Here are some points, each followed by its number:
[-58 -22  -7   1  11   3 -11   8  27  27   2  31   0 -33  19 -18 -55  32  -1  51  -8 -28   2  49   1 -14 -24 -44  22  29  18  11   3 -19 -14   2  -3  20  30 -16   7  13 -17  -6 -48 -32  38 -20] 0
[-40  -6   5  20  -5 -46  -8   4 -43 -20   3  45 -13 -51 -37  36 -28  27  43  -4  24   4  20  31  37  -5 -71 -60  -9 -18  55 -40  21 -66   3 -31 -80 -27   5  -6 -19 -11 -58  30  29  -8 -30   0] 1
[ 17   7  49  13 -22 -19  -7 -29 -18 -22 -38 -21 -16  24  15 -11  34  21 -11 -14   8   0 -10 -15   1  11   4  -7  26 -32 -20 -16 -12  33  10 -33   3  25 -32 -22   1   0  18   2 -25  35   0  38] 2
[ -3 -17 -32   0  12 -15  12  32  22   5   2  31  12   5  13 -13   1  -5   5  -2  11 -20  -7  13  13 -30  14  29 -42   1  -7 -26  19  41 -28   8 -16 -32  32  13  18  -7   7 -33   5   7 -44 -16] 3
[-23 -10  50 -28   1  36  14  10 -36 -62 -23   8  -5  25   1  10  -7 -47 -22  -7 -23 -30 -16  -7 -53   0  21  27  27 -10  -8 -18   1  20  10  14 -10  17 -52   8  -3  38  47 -49  35 -33 -21   1] 4
[ 10 -37 -14   1  25  24 -21   6  48   4  -5 -47   2 -14   7  10   7 -22  18   0  -4  -2  23 -26  20  20  28   2  12 -42   0  24 -19  17  24 -17 -17  12 -39   2   6  22  35  37  21 -18  -5 -13] 5
[ 10 -16 -11 -28  29   2  28  13 -34  -6 -21  22 -15 -10 -30 -23   3  46 -20   9  33  15 -37 -22  58  13 -18   8  13  -8  21  14  26  -6  -6  -9  -8 -20   8 -15 -11  23 -23  53 -13  -1 -30  -7] 6
[-21 -17   4  10   2  17  14 -17  -7  27  -5   9 -12   7   2 -28  17  -1  -6  11  16 -14  32 -19 -11  -8 -18  -2  -6  24  28 -18 -23  16   9   7  13 -24   7  -3   6 -12 -22 -14   4   4  -8 -17] 7
[ 25 -18   1 -20  -1 -25  32  11 -14  26 -27  22  -7 -40 -18  34  19  38   7  16  22  14 -19  19  -1  23  -1  -9   3 -25  22   7   5 -23  -7  21 -10   7 -13 -32 -37  -6  18   8  31 -15  30   8] 8
[  5 -21 -38   4  31 -41  12  40  32 -16 -10  42   4  21  38  -4  -3  21  16  22   2   5 -31  37   7 -16  24  -2 -26 -19 -13 -33  20  16 -46 -10  -9 -37  23  28  15 -20  41 -26 -19   9 -81 -48] 9
[-21 -19 -36  19  65 -15  13  20  21  -3 -26  54  46   1  35 -26 -16   4  10 -10  19  13 -13  50  17 -41  15  18 -40   5 -11 -21   1  13 -19  19   4 -53  24  20  -4 -22 -17 -60 -23  39 -56 -51] 10
[-13 -28  16 -19  22 -13   7 -43 -34  16  15 -24 -11 -19  13 -22 -11  12 -20  31  33   1 -26  33   4  -9 -11  -7   4 -31  20  -1  -8 -13   2   0   4   8 -11 -18 -13  10  -7  10  26  15  10 -22] 11
[ 24 -16  10 -19 -48  -4  -3   4 -35 -10  16 -53  -7 -21 -11  35  50   4   7 -40   5  41  62 -36  -2  48   8  -4   2  -7 -27  59   7  20  17   2  32  15  20  -4  11 -24 -43   4 -10  15   7   0] 12
[ 33 -15 -12  18   0 -11  50  -3  -1  16  -9 -15   1  23 -25 -28  -4  -2 -41  56  -9  -5 -47  27 -61 -37  20  -2  15  39   5  20 -12  25  12  20 -24 -25  -6 -13  43 -13  22 -16  77  -3   6  21] 13
[  6   4 -15 -15   1   3  22  -1  21  17  -8  24  12   8   9  -5  20  27   1  -4  -7   2 -18   8  11 -22 -11  -6   7 -15  -1 -18 -11  13  -6 -12 -26 -15  22  21   6 -21   7   8  10   7  -9   3] 14
[ 13  10 -14  12 -27 -19 -11   2   8  24  16  23  52  44 -25  24   9 -17  -8 -23 -28  13  -3 -14 -50 -21 -18  41  43  -1 -41  54  33  27 -26  13  25  61  17  27  15 -20  32 -15 -33  23  50  71] 15
[-29  20  22 -63 -34   1 -12 -12 -72  -6   0 -32 -40 -39  36  38  -8 -23 -13 -47   8 -41   2  -5   8  12 -24  -3  33 -73 -36 -15  -3 -40 -18   6  49 -15  19  -4 -52 -19 -43  10  23 -25  34  -8] 16
[ 10  12  27  37 -16  24  -5   6 -12  28  32  13  -3  -5   4  11   3 -24  16 -36 -13  23  74 -25 -10  35  21 -30 -39  52  50 -15   8 -57   9  29 -34  27 -40   1  11  13 -23  -4   0 -42  -8 -48] 17
[-51 -12 -14   8   1  15  18  11   9  10   8  31 -21 -47  28 -14 -43  26  -2  49 -27 -27  25  51  -9   2 -26 -42   5  21  34  22 -16 -17  26 -10  16   1  15 -21  -1  26 -30  -8 -10 -16  20 -37] 18
[ -3  24 -59 -12  28 -17 -44  27   2 -35 -13 -11  86  25   5  10 -34  15  29  21 -16   0 -52  19  -8 -24   3  10   7 -68  -1 -21  20  -5  -8  18 -28 -28  54  21   0  -7  52 -54  14  47  -2 -13] 19
[ 35   4  11  46  -5  21 -19  -7 -20  15   2  -1  11 -12  25 -17  -2 -11  28  -5   1  18   7  -3  -9  13  30  -3 -28 -52   7 -14  13 -25   4  31 -27  31 -12  13  32 -33  55 -24  14 -30  16 -21] 20
[ -4   8   4  12   7   8   5  22  19  -1  -8  13  11  -3 -20 -22   8  20  19  21  -2  14 -12  38   5 -23  -6 -16   3  17   3 -12  -4  -1  15  -6 -48  47 -11  29  15   1  31 -12   9  -8 -11 -12] 21
[  1  22  -6 -24  15  15   4  15  15 -13   3 -11  -4 -11 -13 -18 -12  11   1  -3 -15  11 -22  18 -11  -1 -27 -22   9   6 -24   1 -35   9  -6  -5  -3 -30  16   0 -10 -12  -3  30  -7   1   2 -23] 22
[ 24   8  18  47   0   7 -31   9 -26  11  -1 -14  19   3   6  14 -27 -12   7 -13 -24   0   3 -14 -14  16  13   3 -24 -13  38 -15  24 -36 -10  12 -31  28 -16  15  12 -20  24 -41   9  -9  10 -11] 23
[ -5  62  10  21 -32 -28   1 -15 -19 -17 -23 -21 -11  17 -36  -4  10  21 -49  26  31 -15 -24 -16   0  20  15  -8  24 -50  23 -41  17 -31  58 -12 -14   8  35 -24 -18  13  15 -11  34 -15 -19  32] 24
[  6 -29 -22 -33  48  17 -31 -20 -31  14   4 -64   0 -17   7 -20  23   5 -22  23   0  18 -71  27 -10 -12  44  -3  20 -43 -15  38  -7  56 -10  30  16  -3 -47 -25  44   6  15  -1  -7   6  39 -12] 25
[-30  -5 -46  36  47   3 -32   4  29   6  24  56 -19 -46  33  -1 -31  -2  37  15 -12 -28  43  25  29   7  -5  22 -27  12  11  13  32 -35   5  38  -2   0   5 -14   3  11   0   1 -60  -2 -33  18] 26
[ 54  12  48  60  -1  35 -26 -13  -2 -11 -28 -37   3  32  44 -33   7 -31 -39  37 -37 -22 -45   6 -62 -59  25 -24  48 -13   7 -27 -50  42  33 -39   2   6 -33   9 -15  18  64 -13  16  28 -35 -23] 27
[ 14  12 -14   8   7 -22   1  19  32  60  29  12   0 -45   9  26 -10   9   3 -29  12  24 -13  41   5  34  -7 -37 -32 -32  -6 -42  21  -2  -2  21 -20   5 -11 -22 -10 -48  -8  38  16  -4   4  31] 28
[ 16   8 -12  -1 -13  -5 -40 -17  11  16  -5   7  67  16 -24  53   4 -11  -2 -24 -30  -8  26 -26 -30 -14  17  46  31  16 -42  44  18  42 -34   3  21  26  41   3   8  -9  47 -55 -29  34  24  58] 29
[ 18  24  17  53  -1 -53  -4 -10   0 -11  -1 -16 -17  44 -12  28  -5   4  -3   5  16 -12  37 -15   4   8  -9  -5  -7  -7  37  -3  40  -9  36   3 -23   8  11 -19  20  41 -36 -28  25 -27 -14  12] 30
[ 23 -37 -10  -1   1  27   8  15 -15 -17  13 -32  33  27  17  -1  -9   1 -12   2  40  -5 -12   6 -30 -36   0   9  -2  33  17  24  -1  29 -13  -7  47 -12 -12  -5  -2 -13  -9 -29  -2  -1  -4 -22] 31
[ -4   7  28  -8  45   0 -22  17 -15  28  -3  -3  19  -6  40   5 -23   6  26 -14  14   2   5   0  34   7  -8   3  26   0  -6   1  25 -27 -32 -16  13 -24   2  23  -9  -6   1  -9  -9   8   2  11] 32
[ -6  11 -12  22  -3 -14  36   4  58  47  15  27  32 -38   2   1 -38  19  23  21  37  18 -13  26 -33  36 -28   0 -41 -67   7 -23 -23 -15 -48  39 -18   2   4 -21 -18 -51  32  50  43  14  27  49] 33
[ 17  -1  18 -33   7 -22  -1 -19  -6   9  28  12  29 -20 -29  27 -37   4 -18 -30  24  37 -22  10   6  26  -7 -12 -25 -12  -1  33  43 -44 -37  15  -9 -41  21 -26 -27   2 -18   2  13   0  27  15] 34
[-20  58  45  28   9  12  -1  -8 -22 -57 -17  27 -12  25 -12 -20 -14  23 -42  38  -3 -22 -56  -3 -29 -31  -2  -5  38 -18  37  -2  -4 -30  29 -19  10 -17   6 -40 -24  17  25 -19  28   0 -19   7] 35
[-38  -3   9 -54  39  -3  12 -51 -25 -47   0  10 -22  -7 -30   0 -32  21 -32  27 -10   1 -58  -1   9  65  62  26  30 -27  14  16   9 -36  15  29  14   8 -50 -30 -15  70  43  15   6 -27  26 -47] 36
[ -5   7 -22  27   7  10   9  11  48  42 -12  38   0   2 -11 -11  14  16  36  12 -11  -2 -33  24  -9 -38 -10 -14   6  18  -9 -50 -27 -16  27 -15 -49  22 -29  20  51 -21  32 -12 -13  21 -22 -13] 37
[-27  12  -9  13  32   4  28 -12  15  14  17  13   0 -44  -7 -19 -34   9  -8  44  -3 -15   1  48 -17 -19   6 -27  61  17   7 -24 -23 -48  24  10  21  -6  13 -22  11  30 -32 -18  -2 -10  18 -18] 38
[ 78  33   3  29 -73 -17 -11  11  75 -47  14 -33 -27 -42  44   2  -4 -15  29   1 -26  18  77 -37 -11  40  37 -20 -63  40 -26  -6   1  16  46  -5 -30  27  56 -40  -8  11 -29  42  17 -51   3  21] 39
[-14 -12  31 -19  27  56  40 -43  11  29 -34  10  17 -48 -11   0   7  29  18 -26  38   4 -13  46  21  27  23  10   9  -2 -39 -67 -19 -79 -36  13  19   0 -10  56   1 -23  26 -13 -20  40  -3 -41] 40
[ 31 -10  30   8  -7  -7 -10 -28 -42  32 -14 -36 -25  25   9 -20  22  -7 -21  -2  11  -4  -5  48 -16  -1 -56 -24  42   2 -11  15  -6   2  10  -5  24  33 -22  22  -8 -22 -26   2  10  36 -12 -12] 41
[ 32   5 -12   6  -3  23  -7  12  36 -18  36  -6  -7 -12  14 -15  -1   3  12  -7  17  29   2   1  35   0 -17 -32 -27   6   1 -13 -14 -20   2  15 -14  -4 -13  17  -3   4   1  27 -16   5  13  -2] 42
[ 22 -17 -37 -19  21  -1   7 -21  -3  10   0 -31   4  -9  32   3  -9 -14 -14   6  29  -7 -33  10 -16 -15  26   5 -15 -11  -2  24  -1  15 -15   3  37 -15 -13 -29 -12  11  -5 -14  24 -15  23 -25] 43
[ 15  43  31   9 -30 -45 -27  11  -1 -19 -25 -15   7  13 -56  58  45   6 -36  -8  33  36  15 -85  78  44  39  17  20   7  10 -17  14   3  41 -38 -53 -11 103 -10  -2  25 -43  26  16   1 -35   6] 44
[-52 -19 -19  -4  43 -27   1  21  21 -15 -15   8  16 -20 -28  24  -5  23   8  25 -31 -12 -34  22  18  -5  38  21   1  -9   2  -8  -4  15  34   0 -37 -10  12  14  23  15  13  -6  10  -3 -18 -42] 45
[  9  -4 -19 -10 -13  27  29  51  37   6  24 -12  41  28 -27  13 -15  -5  14 -41  -2   2  51 -61 -39  21  -8  34  -6  52 -18  74 -10  46   3   3   7  19  46 -12  65  -4  -8  -9 -27 -18  17   1] 46
[-14  14  -3  -6  -5   6   4  15   1 -33  20  20 -13   7  13  -4   9  -4 -12  11 -11  14   8 -17  19   0  13 -14   5  28  -5   4  18  -6  10  -2  23 -17  53   4  -4 -11 -40 -15 -12  -6   0  -8] 47
[-24   8  -8   9   5  23  26 -24  -3  -1  -8   6  -5  16  -4 -15  10 -12 -35  12  23 -10 -20   5  -8 -23   8  10  15  27  10 -12  -2 -35  10   8  22 -11  22  -3  -5  -5 -18 -31  -2  16  15 -18] 48
[  55   16   62   13  -22   25   15  -47   24   12  -21  -22   -1   84    5   20  -18  -33   -9  -60  -49  -44   -8  -50  -46   13   58   65  -29    4   18 -110   58  -13   -8   41   15   -2   -1  -15  -48   32   -8  -75   33  -32   28   -8] 49
[-35 -23 -11 -16  14  -3 -49  -3 -25 -31   3 -36  13  35   5   8 -54 -32  13  -2 -52 -30   9  11 -31   1  15  48  -5 -15   7  30  18  -1   1  20  16 -20 -29  18 -12  53  16   7  23  -4   9 -37] 50
[ 16 -14 -45 -14  22 -28   3  22   5  17 -22  37  17  -8  18   3 -18  -7  32   7  40  -1 -22  34  29 -17   6   6 -54  -3 -14 -33   2  26  -5   1  16 -39  24  10   4   6  -7 -46  -7   1 -24 -35] 51
[  7  -5   9  20 -15  12 -23 -15 -14  25 -13 -18 -27   4  15 -15  18   2   1   0   1  -1   5  33 -22   0 -35 -34   9 -10  -9   3 -23   2  -3 -25  30   4 -31  -1   0  -5  -8   8 -29  16 -23  -9] 52
[ 29  36 -31 -17 -51  53  30  22   2  52  -1 -36  29 -13 -48  11  49  18 -17  -9 -12  36  22 -30 -80 -20 -17 -37  39 127 -50  44 -23  16  16  29 -16  56  23  72  26 -42  37   2   6  15  13  -6] 53
[  5   0 -29  44  12   0   4   8  30  13 -36  19  -1 -19 -26 -28  -9   8  51  32 -16 -17 -19  36   5  -3  -9 -44   0   6  12 -35 -35  12  43 -39 -47  36  -6  29  26 -28  23  -6   7  -7 -26 -19] 54
[-29   3  20  71 -31 -16  24  46  -6  18 -36  37  13  39   5  -1  11 -22   2   0 -36 -39  64 -46   4   2  49  41  30 -22   6  10  -9  37  18 -20   9  26  29 -11  41 -32  -1 -46  -5 -10 -20  31] 55
[ 50  13  45  27 -11  11 -20 -45 -73  10  23 -31 -62  19  12 -23  24  -6 -14 -44  -1   1   9  42 -65   0 -93 -30  23  37 -27  43   5  -7  -8  -1  35  37 -46  -6   6  27  -9  30 -33  23 -39  24] 56
[ 41  17   6   3 -13   2 -14   3  63 -13  22 -42  -4 -11  14 -21   6   8  11 -38  19  44   4 -26  35 -15  23 -52 -80   6  -8 -35 -22 -24  -4  16  -7 -11  -5  33 -26 -14  -8  41 -33  -8  -8 -17] 57
[  9  26   5 -16 -53  11  12  14 -37  30  -5  22 -30  34   1   6  24  17 -19 -16  10  -9  45 -25  24  29 -34  10  23 -27   1 -12  18   8 -22   7  30 -26   1  -2 -10 -24 -18 -15  13  14  -6  41] 58
[ 11  35  10   8  -1 -27  -1  12  12 -38 -18  22 -63  -6  36 -17   9  -6 -18  33  15   9  14   0 -18 -23 -19 -27  17  39 -12 -18 -25  28  16 -18  29  23  50 -38 -18  -4 -46   4 -18   0   6   8] 59
[-19  -7  14  12 -18  10  -1  16  46   1   2  17   1 -33  15 -29  15 -15  33  13 -27  -7  22 -43   5 -10  37  20 -14  28  -9  -9 -30  23  23 -18 -16  41   8  25  21  -1  11   8 -24  -2 -11   0] 60
[ 80  38  31 -11  -8 -11  -4  25  10  -4  20 -12  16 -23  32 -21 -31  14  36 -26  16  60   1  -1  48  -7  11 -41 -58   6 -45 -43 -17 -16  11   4 -38 -14 -37 -21  -5   7   6  76 -24   2   3 -15] 61
[-71  36 -31   1 -14 -14  -3  -2  21 -25   2  32   4 -13   5  12  23   8 -10  15 -23   7   2 -14  12  15   3  30  10  69 -13  30   3 -18  26  -6  38 -18  70   6  -8  -5 -53  -2 -29  -3   1   1] 62
[ 10 -17  -2 -25  23  -5  16  -1   0 -18 -19  10 -18 -15  -9 -16  33  10   2  18  39  17 -18  -2  29  18 -16 -11 -17  -8  15  17 -11   4   1  15  -3 -30  -4   6  -7  24  18  41   9 -12 -19   8] 63
[ 23 -29  22  10 -16 -30 -23 -11 -27  -7 -28   5 -15  33 -17   8  25  13  31 -17   4   9   4  -7  12  14  -5  15  19 -20  -8  20  -9  17   6  -8 -22  33 -18  17  12 -14  10  29  14  30  -3  16] 64
[-11 -26  45  -9 -35  17  -4   0 -15  40  27  -8   6 -22 -16  35  51 -12  33 -50  -6 -17  50  -8   1  32 -37  15  12 -45 -26 -25 -27   6 -30   9  23  -6 -42   1  -7 -27 -12  34  -3 -11   5  34] 65
[ 41  12  33  32 -16   2 -12 -16   2 -35  16 -50  -8   9 -19  24  31  -6  14  -5 -35   4  46 -74  30  29 -11  -7  16  36  14   8   4 -22  41  24 -50  38 -33   7   2  25 -12   8   7 -20 -13  23] 66
[ 43  17  10 -15  -2  24  12  26 -13  -3  -5  25 -20  11  13 -41  16  26   9 -30  -2  31   8 -33  17  36  -5 -17 -18 -25 -16 -12  -1  12 -42  14  39 -34 -14 -14 -27 -17 -28  12 -31 -14 -25  25] 67
[-25 -13  32  -4   3   5  29  45  60  -5  -8  13   6  -8 -10 -17  30   5  59  -1 -42  13  62 -56   4 -10  64  26  17  -5 -14 -19 -66  11  11 -47 -28  57   1  45  33 -16  17   7 -47 -14  17  10] 68
[-34  -2   9  13 -26   1  -2  16  18 -24  13 -10  -8   7 -19  29 -25  -4  22   7 -33  -8  10 -19  12   0  23  -5  19 -23  -2  14 -49  -6  35  -8 -15  10   8  -9  13  17  19  20   6 -34  35   4] 69
[ 16 -10  16  -9  -3  24 -24 -18 -11  28  15 -13 -14  14  29 -16  26 -14 -13  -6  34   8  15  23   2  -3 -41 -33  25  15   0   9  -7   7 -20   5  11  13 -43  -2  -4   0   9   1 -21  18  -8   0] 70
[-15  -1 -16  -5   5 -40  79  -4 -12  80  -2   1   1 -39 -34  54  21  45   3  11  47  11 -62  36 -44  40  -8 -11  -1 -38 -16   5  27 -33   3  -8  -4  23 -38 -44 -11   1  42  18  62   2  37  28] 71
New points follow, each followed by the numbers of its three nearest points above by angle, nearest first.
[ -4 -22 -23 -33   1  14   6   4 -54  25  27 -17  24   5  25 -23   1   0 -38   7  35  16 -10   0 -10 -41  19  24 -13  24 -14  55   8  69 -28   6  46   4  21 -13   9 -31  26 -35  -4   0 -24  -1] 31 43 25
[ 24  11  14   6 -11  -5 -13   0  40 -20  18 -12  26   5  19   4 -20   0  62  11 -22  12  28   2  24  10   5 -13 -19  -6 -13  -3   3 -30  26  16 -12  21  37  22   1  -9 -16  16 -38 -59  16   8] 39 57 42
[ 29  22   1   6  -5  -1  16  -5  20  -2  14  -2 -33  -4  11  12  -4   4  13   9 -28  14  15 -28   9  19  -6 -24 -26  20  -8   1  -7   8  28  16  -8   1  25 -24  -1  14 -38  43 -23 -32 -15  20] 39 66 59
[  0  24  15  -6 -17   1  -9  -8   3 -32   9   2  -8  23 -22   0  -3  18  10  -4  22   9 -13 -39   7  15  12   2 -10  14   5  -2  -3  -9  13 -30 -18  -9  32  11 -11   3  13  15   9   8  -3   8] 44 24 35
[ 22  23  27   7 -21  -4   8   2   5 -23  12 -15  -9 -21 -13  10  24 -14   2  26 -34  21  37 -23   6  35   6 -11 -39   8  -7  -3 -24   6  24 -36  -1 -12  38 -20  27  -4 -14  25 -11 -45 -10  27] 39 44 66
[ 10   5 -71 -20 -13 -18 -15  -7  38 -26 -10 -52  20  61 -40  11  -9 -24 -23   6  -9  15  14 -34  24 -37   6   5 -20  35   3   9 -17  71 -18 -34   6 -59  84  31  -6 -27 -20  58  -6  29 -35  -6] 44 3 22
[-25  11   0 -22 -11  -6  10   2  12 -19  -1   8  -9  13 -14  14  -7  -1 -21  -3 -25   1  -3 -26  -1  -4  11  21  -7  27 -14 -12  -4 -17  10   3  35 -10  45  -7  -6   6 -17  -8 -20   1   2   6] 62 47 48
[ -4  -5   7   7  50  19  -2  -3  14 -10  27   3  27 -37  16 -46  11  16  -4 -12  57 -10 -18  22  21   7  26 -30  -1 -37  27  -2 -30 -23  -4 -10 -23  -5 -11   7 -18 -33  40  -6 -14  14  13 -23] 40 11 42
[-47 -11  -6  25   1 -33 -12  13  37   8  -8  39  21  -8 -23  18   0   6  12  11   9 -29 -27  -4  -5  10  14  24  18 -58  24  18  12 -29 -11  -5 -43 -12 -35  17   5 -33  35   0  19  22  14  19] 33 45 71
[ 52  18   9  20 -18 -26  -3  53  51 -13   8 -30 -49   4  -9  35   9 -20  10  11 -21   5  33 -26  17   9   9 -23 -24  44 -25  -3   3 -10  36 -16 -15   9  61 -50 -23  -9 -54  36   4 -40   4  30] 39 59 44
[-34   7  -9  26 -16  24 -34 -50   6  -1  37 -14   3  15 -35   6 -12   5 -20 -33   4 -27  30  32 -27  -7 -52 -29 -20  35 -31   1 -15   1   3 -16 -22  19 -20  10   0 -13 -45  35  -6  37 -19  42] 56 52 41
[-11   1 -20  48  -6  27 -13   7 -16   0   6 -20  36  18  -4   2   4  -4 -27  -9 -29 -14  46  -3 -15   0  -6 -15  25  40  28  16   7 -13  19 -24   3 -14   3   2  10   6  -8 -29  -9 -17   8  -8] 17 55 46
[ 14 -13 -14   5 -10  -6 -26  -7 -41 -15 -13  -1  15  23  17  -5  -7   5  26  11 -11   1  -7  27 -20 -10 -17   6  16 -58  -6   5  34  13 -18  -1   3  -8  12  -4 -19   6  30 -56  20 -10 -20   1] 19 50 9
[  6 -13 -18   2 -15  -1 -27  -5  13 -36  30 -75  14  20  -1   2  14 -21  -4  -3   7  12  36 -44 -34  -8  21   3   3   8  -9  57 -16  43  28 -16   2 -28 -20  15  13  11 -22  30 -18  22  -7   1] 12 46 5
[ 69   5  -9 -41  -9  13   2  21 -10  -8 -11  36 -21   5   6 -28  18   6  -2 -24   2   8  -2 -18  11  -1  -7   5 -23 -29 -11 -19   7  49 -25  22  35 -15   4  -4 -31 -47   0  30  -4  21   8   4] 67 58 61
[-17 -12  18  31  11  24  26   9 -29  -8  49  22 -33 -35   9 -16 -14 -36 -36   1   2 -40  28 -18 -42  -1  34  41 -14  49 -20   3  22  12  -2  26  37   2  -8 -15   1  23 -25 -25  14 -37 -23  30] 4 7 49
[-27  -9 -12  -8   5 -11 -26 -21   9  -9   4   0   1  -8 -13  -9 -13  -2  14  16  -1  -9  -1 -25  38 -13  10  24  -1  34  15  22  20   5   4  22 -34   5  -4  12   3  30 -25  20 -35  22  -2 -13] 26 62 45
[ -2  22  -8  -7 -14   3   2 -10  -5  38  34  -9  24 -26 -13  13 -25  16 -10 -20  19  23 -50   9  51  38 -22 -14 -40  10  15  18  34  -8 -32  58  13  -4  -1 -40 -36 -15 -12 -22  11   2  55  22] 34 28 8
[-22 -16 -40 -31  29 -23 -52 -24  47 -37  14  32  19   5   0  -2  -2 -21   0   4 -28  22  15 -17  35  -4  22  20 -15  41  -2  43  20   0 -10   2 -43  -6 -15  23   8  41 -21  10 -27  35 -18  -7] 26 62 45
[-13   0   2 -27  12  32  26   0  -1  33  -3  22   7  -8  20   2  15  12  12  -1  17 -12 -15  18  22  18   7  19   3 -18  -4 -55 -30 -29 -18  -2  25   6   3  19 -26 -30  14   7   3  16  21 -20] 40 14 33
[ -3   7  -3 -20  -2  21  17 -19  19  32  -5  -3   5  -6  11 -10  21  -1  -3  -9   4   7  -5  12  14   3  -2 -10  -5 -13 -15 -35 -22 -16 -18   6   8 -15   2  26 -15 -23   3  -1 -15   6   2 -11] 40 14 57
[ 14 -23   6  38 -14 -38 -18  15   3  32 -18 -34  10  15   4   9  -2   5  17  19  17  -4  -6   1  -1  -5  16   0 -25 -24   5 -11  20  32  12   9 -19  23   1 -17  12 -14  15   5  16  -1   9  13] 20 64 30
[ -8  13  14   4 -37  18  39 -19  13  34   3 -19 -25  12   3 -15 -17 -25 -18  22 -30  -4  -2  10 -12  32   9   6 -16  17  17 -54  -9 -16  27   8  38  -7   9 -17 -37 -11 -41   9  11  -8  34 -12] 49 48 7
[-30   0 -10 -21 -25  18   5  -4  -8  -1   2  34 -14  24   2  -5 -21 -19  20 -12 -36 -11  21  29 -18  -8 -60   6  34  20 -12  -7   4  -3 -14  -1  32  27  18  10   3  -3 -20   7 -23  -1  32 -18] 0 18 15
[  7  -1 -16 -22   2   6  34 -16  -7   2 -12  61 -33   0  45  -7 -10 -10   0  12  15 -41 -31  37  -9   2   0  27  15   2  -2  10  18   2  -6  -6  43  16  25 -50 -18  10 -46  19 -19  -7  32  -6] 59 18 43
[-49   2  12 -39  34  37  25 -45 -10  27  -4  79 -59 -35  37 -30   5  13  32  35  -9 -36 -39  35  19  21  23  28  16 -13   0 -82  17 -36 -65  13  24  40 -17 -27  37  40  -6 -18 -36  -2  17   4] 40 38 0
[ 16   7  19   9  16  -6  -5   7 -24 -52 -54  16  26  -1  -3   2 -13   3   7  20 -16 -12 -37   0   0 -16   5  -5  21 -43  19 -18 -14 -21  31 -12 -22   1 -28  11  -1   6  74 -10  13   0   6   8] 35 27 4
[ -2  14 -14  26  25  40 -30  -7  31  -3 -13 -17  25  39 -37 -23  28   4  -7   7  11   8 -46 -23  23   1   6  -7  -7 -31   7 -15 -39  -4 -14 -14 -33  -2 -20  48  23  -4  47  51   8   9  20  13] 5 37 14
[  6 -30   8 -24 -56   7 -28  -3  -4  -7   1 -55 -15   6  -7  38  48  -8  15 -69   2  -8  38 -44  31  25 -19 -15   6  -3   5  61  -8  23 -20  -3  91 -10  44  13  33 -11 -30  38 -22 -30  22  13] 12 65 46
[ 28 -23 -13   0  -9  19 -43   0  11   5  15 -48  -5 -20   0 -10   3   1  25   7  16   7   7   0  10  -3  35   8 -14 -45  13  21 -36  27  15 -35   5 -19 -73  15  26   6  12  52 -13  -4   4 -28] 5 25 61
[-14 -18  -4 -41  -1   7  19  14  19  34  49   9  12 -31 -14 -11  -1 -15 -18 -24  23 -10   8   8  -5  15   4   9   0  28  -6  15 -13   3 -42  26  19  19 -22 -15   3 -30 -49  11 -16  27   6  -5] 65 46 28
[ 36   4   6 -10  -8  14  -3   6  -5  -8   5   9 -24  10  -4 -27   3  11  -2  -9   8  17   0 -10  17  14   1   0 -19 -11  -4  -4   6   3 -23  11  18 -18   4   1 -10 -22  -2  14  -2  12 -11  26] 67 58 57
[  7  15  10  -2 -22   7  16  -6 -10  38   3 -18 -26  -6 -22   1 -15  -6  -1  -1 -26 -22  -1   4 -23  43  27  -5   5  17 -12 -38 -24 -20  15  -5  35  -8  16 -15 -15   9 -11   9  -1  -8  24 -16] 49 38 16
[ -8  -3   0  -2   0  -1 -21 -15   6  25  31 -12  11  -9 -12  10  -3   3 -10  -4   2   4  25  22  11  -7 -27 -19  14  25  -6  -1 -13  14  -1 -25 -21   9 -19   8   3   6  -4  22   2  31  10   3] 70 41 52
[ 53  -6   8  21 -23  -8   8  23  19 -14  19 -35 -10  -1   2  34   6   1  13  -4 -30  17  38 -24  -7  23   4  11 -32  23 -22   2 -15   3  17  -4 -11  14   8 -36  15  20 -17  46  -2 -18  -8  15] 39 66 12
[  7   8   0   2  17 -15  23   8  -3  34  -5   0  -6 -23  -4  42  19  36   7  -9  13  21 -42  16 -11  22  -2  11   6 -22  -2   2  24 -16  -2  21 -10   0 -15   4  -9  -5   9  -2  45 -29  12   7] 71 8 28
[-12  -8  16   6   6   9  12   0 -29  25   5 -24  -5 -15 -11 -18   5  15  -6 -14  31  13   6  14 -13   9 -19 -31   8 -28  16  19 -10  -3 -11  -5  11 -11 -23 -12 -12 -31 -10   4  26 -13  -4  23] 11 71 41
[-16 -23  23 -40 -13  12 -10  21 -32 -16   9  30 -23   3  30  37  -8 -11 -23  -1 -29  -1  31  10  -3  -9 -34  13   7  -7  -5  27  13  25 -12 -10  20 -18   2  -9 -20  22 -14   6  12 -15 -17  13] 16 58 4
